Named moves, each a turn or a mirror, and the order they were made in; the first pair answered:
Tufut:
[ -9 -37 -11   0   8 -17   2 -17 -37 -30 -26   7 -35 -11  -7  45] -> [-10 -21 -10   6 -23  31 -31   3  10 -36 -33  11 -41  11  19   1]
[ -1 -26 -36 -23  33 -29  -6 -22  -9  31   8  -3 -28  58  -6  14] -> [ -4 -15 -29 -19   6  -2 -19  -1  13  27   3   9 -34  64   8 -18]
[-14 -14  -3   2  26 -24  14 -16 -48  10  -8   8  22 -12 -26  28] -> [-11   4  -4   4 -13  48 -27  15  19   4 -12  15   6   7  11 -29]
[  6  23  14  14 -46 -17 -12 -52 -67   7 -24  -2  50  27 -35 -10] -> [  7  31   8  15 -63  10 -38 -48 -50   5 -26   4  36  35 -11 -41]
radev:
[-56 -29 -10 -19 -19   1 -16 -58 -46  36 -28   3  40 -11 -39  59] -> [ -1  42  67 -45  35 -29  40   7 -21  63  26   0  31   9 -31 -21]
[ 35   2  24  -1  26 -21  31  39  18  47  16   0  14  13  11 -10] -> [  7 -22 -21  18 -22  32 -12  22  49  21  -9   9 -11  15  34   0]
[-37  12   2  23  -6  -2  10 -14  41  10   1  17   1   7 -36  12] -> [-31  16  13  19   0 -11  14 -10  40  12   9  14   2   4 -39  14]
[  9 -31 -12  10 -32  17  -2   9  18 -35  27  11 -24  17  18  -5] -> [ -5 -45  -9  20 -26 -18  12 -31 -24 -27  14  -1  11  -8 -11  35]
vadi:
[ -6  25  35 -22 -15 -14  -5 -17 -28  22 -45 -13  70 -14  -1 -30] -> [-18 -30 -25  -2 -16 -21 -13 -54 -46 -13 -44 -10  41 -15  -8  43]
[ 62  12 -20   0   0 -64  28  27  11   6  43   6   2   0  -1  -5] -> [ 49  41  21  -9 -20 -38   4  10   1  35  12   9  43  -5   6 -38]
[-13 -24 -24   4  -2 -22 -19 -20 -18  -2 -36   6   9 -14   4   3] -> [ 15 -25 -34   2  24 -28   6  -1  -6 -18  -9   7 -24  -8   9  12]
[ -6   4   8   1 -15   0  -8 -10  -9   3  -3   0  25  -7  10  -9] -> [ -5 -14  -8   6  -8   2   0 -23 -11 -13   7  -5   5  -6   9  18]
Ragi:
[ -5  17   5  -7 -11  39  17  24  45 -20   9   6 -30   6  14  -8] -> [ -2  20   5  -8  -7  34  24  26  34 -16  14   9 -34   1  14 -10]
[  4 -55 -52  18 -10  34   9  25  47 -56  18   1 -83 -13   2  45] -> [-16 -56 -61  22 -34  57 -23  12  48 -56 -16   8 -65 -11  14  26]
[-56 -48   1 -17 -24 -32 -34 -69 -16  21 -36   3  42  -7 -26  12] -> [-55 -19  23 -22 -32 -30 -37 -63 -10  28 -36  10  54   1 -22 -20]
Then:
Between the rows of a pair lie 2 to 3 moves.
[-44  -7 -18   9 -50  43 -43  -2  46  15  -4  18  24 -16  13  -7] -> [-17  30  40  -9 -20  27  -1  33  50  39  30  24  25  -4   6 -50]
Ragi then Ragi
[ 52  48  52 -10  51 -25  38  15 -45  21  28 -16  -5  -8 -37 -29] -> [ 20 -39 -73  47 -13  43 -27 -26 -15 -49  -1 -10 -63  -2  -9  39]
Ragi then radev then radev
[  6 -54 -43   4  12   2   3 -14  10 -46  40  -1 -68 -12  -1  48] -> [ 15  45  80 -39  12  -5  13  -2   0  36  18 -15  23  -7  -6 -66]
vadi then Tufut then vadi
[  9 -35 -34   9  17 -24  25  12  -7 -41  43  11 -45  17 -10  63] -> [ 26  52  48 -17   9   2  19  50  25   6  36  16  -3  36  13 -48]
radev then radev then vadi
[ 34  17  72 -35  83 -31  77   7 -28 -14   1  -2  35  16 -32 -49] -> [-25 -23 -25  20 -21 106 -34 -15  38 -56 -65  22   2  29  32 -47]
Tufut then radev
